In the data rows, the value 128 means zero.
Here are some points:
[117 145 126 165 192 127 127 154 113 106 117 141  84 120  65  96  96 135
 101 119 130 124 198  16 154 188 114 100  60 122]
[120 103 145  51 127 147 115 145 157 133 168 114 140  68 137 105 121 143
 166 140 103 160 118 125 128  65 146 144 152 131]
[108  72 116 120 146 140  96  42 111 103  98 140 109 150 128 162 117 112
  83 124 139 127  79 134  69 111 185 159 126 149]
[134 130 133 138 125 164 161 127 125 129 135 138 105 143 162  80 122 150
 163 133 141  91 139  79 166 111 149 154 120 135]
[120 140 158  83 142 104 158 105 119  90 129 106 169  71 156 107 127 141
 124 155 146 118  91 113 112  86  77 165 143 113]
[104 129 122 122 185  62 111 188 144 147 131  93 109 113 121 161  86 123
 108 120 121  88 183 122 122 150 102 103  96  97]
[135 122 110 109 118  70 144 146 138 119 133 118 102 125 164 116 108 169
 155 160  87 115 137  83 116 105 173  89  98 201]
[156 189  68 178  94  69 113 198 143 229 166 175 109  82  94 118 131  79
 170 107 120 116 156 120 150 134 141  84  95 141]
[ 97  65 158 148 163 129 109 139 135 107 110 113 129 157  85  75 105 169
 139 115 142 114 178 127 124 167 154  91 104 115]
[115 171 104 116 131 188 109  61  88 146 137 141  89 196 160 150 136 125
 154  78 181 137  45 110  69  93 168 136 155 148]
[133 122 141 104 119 106 109 135 130 167 201 133 107 114 118 116 163 117
 151 142 126 145 118 110 149  98 170 130 131 154]
[142 101 224 147 111  81 163 192 147 122 127 153 100 161 113  99  75 129
  71 123 172 134 241 139 156  86  65  94  76 215]
[127 111  80 142 136 104 129 133 110 128 105 132 135 159 128 148 114 217
 133 147 121  89 146 160 115 174 140  99  97 143]
[143 149 106  95  90 191 168  68  95  93 137 101   0 105 138 133 181 112
 160 133 116 159  53 110  88 104 183 181 156 159]
[111 111 133 162 154 126 110 155 154 117 133 142 129 105 143 143  70 104
  89 108 123 118 191 155 149 143 146 112  93 150]
[101 166 143 136 147 171 131 131 138 127 138 124 115 126 129 140  75  84
  96  91 106 107 128 143 172 100 157 127 137  96]
[186 141 121 114  40 128 175 119 119 145 134 124 207 111 155  84 147 123
  98  92 105 206 118 105 107  83 142 180 155 118]
[ 89 214 144 144 134  89 117 202 133 138 114 117 127 160  84 206 105 180
  84 116 110 115 173 119 167 138 140 129  96 178]
[151 115 139 142  98  94 131 150 123 114 129 107 157 109 146  85 121 112
 142 142 165 107  96 117  84 127  76  92 134 131]
[ 99 142  92 126 132 171 123 122 100 130 183 172 132 117 178 136 153 154
 124 146 102 127  89 126 139  96 125 165 132  93]
20 more points follow, each with its number after it:
[150 178 125 198 149 111 134 163 138 122 129 128 106  88  78 169 107 112
  99 125 169 121 166 155 154 178 121 113 128 103] 0
[ 95 134 123 111 151 123 122 113 200 189  84 130  88 113  84 207 140 117
 119 120 146  87 109 196 214 122 120 132 119 103] 1
[147 135 119 113 204 190 134  38  39 112 151 102 101 182 112 132 117 138
 170 158 117 160  25 176  53  52 145 161 150  81] 2
[141 126 134 144 110  94 112 154 164 101 115 116 124 128 137 117 109  96
 123 124 137 192 152 151 139 143 165  70 206 139] 3
[125 147 107  79  78 206 135  90 100 115  94 102 124  96 172  96 157 121
 168 185 106 163  44  82 255 101 124 166 122 154] 4
[151 149 127 136  61  70 122 134 107  86 138 162 148  94 189  42 122 141
 102 121 150 133 131 110 100 101  92 109 184 140] 5
[110 126 128 135 141 156 140 163  99 133 128 135 143 205 149 100 153 112
 141 163 123 131 102 135 126 158  15 114 117 114] 6
[153 138 144 142 114 121  71 128 116 191 113 130 150 255 141 130 106 132
 126 135  91 119 134 143 153 146 122 135  97  22] 7
[176  80 167 176 172 107 122 251 130  88 134 120 116 141  53 161  99 119
  85 139 162 114 163 127 138 164 138  99 143 139] 8
[110   5 123  83 149 119 103 129 120 131 135 117 124 127 159  51  92 124
 113 139 152 122  94 113 156  45 115 131 168 121] 9
[121 100 115 131  68  93 124 159 160 129 172 143 181 127 107 153 119 134
 110 101 125 140 193 154 166 178 125 120 142 159] 10
[116 126 138 125 158 111 117 153 145 135 117 186 120 142 107 155 100  66
  62 136 100  77 169 161 120 167 118 129 134 132] 11
[118 141 104 115 126 145  93 135 115 138 107 126 128 112 134  96 157 138
 162 133 108 147  85 121 110 114 138 130 181 108] 12
[ 79  97 120  81 171 144 101 146 122 126 142 103 113 178 106 184 142 157
 176 126 127  95 180 153 132 125 148 134  67 117] 13
[158 132 150 188  64 105 126 176 120 129 137 137 126 172 114 115 167 127
  51  94 153 115 187 155 140 151  72 112 111 151] 14
[100 175 129 111 140 154 113  88 118 155 161  75  74 183 128 130 137 149
  97 148  89 155  53 141  47 131 143 141 155 146] 15
[132 191 136 154 161 130 135 143  87 125 104 188  95  99 126  86 111  95
 142 114 165 117 156 177 163 154 128 154 140  92] 16
[149 110 114 125  92 137 105 145  83 107 100 123 172 124 158 125 158 117
  84 148 101 108 101 136 101 136 140 131 145 125] 17
[144 102 112 165 113 111 188 119 161  90 107 123 130 176 168 126 162 128
 124 122 143  55 121 125 136 179 114 130 143 153] 18
[162 136 130  50 141 159 144  87 134 129 127 147 139 108 126 146 137 150
 147 165 120 122 128 119 103 109 140 153 130 144] 19
Which three of these numbered points are nearest to each point below, looking only along the 2 directions in which the first points spread most? Their numbers follow each, nearest first.
[166 122 140 178 104  77 134 126 106 113 143 165 108 170 186 103 149 138
 113  74 170 210 127  92 124 122  84  88 144 154] > 3 6 9
[140 120 109  79  81 158 143  61 103 137 109 141 152 110 137  42 125 118
 172  85  63 149  25 116  81 107 123 173 165 136] > 4 12 19
[173 129 110 125  99 103 109 139 144 129 125 181 102 118 136 116 156 132
 117 118 149 127 161  84 134 186 100  91 108 108] > 3 16 6
[107 114 123 174 110  76 106 175 203 162 119 144 105 112  98 157 101 137
  75  95 133  92 228  75 115 191 142 113 146 137] > 8 0 11
[121 111 132  94 119  66 139 154 165 105 143 149 142 143 174  85 143 152
 122  62 136 144 177 132 147 112  93 104 106 130] > 10 3 14
[136  86 126 125 103 174 144  51 117  94 122  84 156 127 151 114 148 161
 151 163 128 127 118 119 115 126 127 124 123  99] > 19 12 17
[ 99 154 143  50 113 227 149  23 107 131 138 113 104  95  92  97 143 126
 153 223  98 117   0  95  67  89 149 172 134  66] > 2 4 15
[131 110 130 165 122 103 109 199 156 128  92 172 142 117  98 171 160 126
  84  91 110 121 242 148 148 160 119  99  62 129] > 8 0 14
[134  93 113 170 137  82 102 143 107 194 167 166 106  65 142 130 174 167
 144 164 147 124 198 107 161 165 120 144 128 164] > 10 14 3
[159 146 106 135 117 123 131 121 130 198 145 115 147 149 126 109 124 133
 138 130 142 136 147 121 141 146 151 130 123  97] > 3 6 16
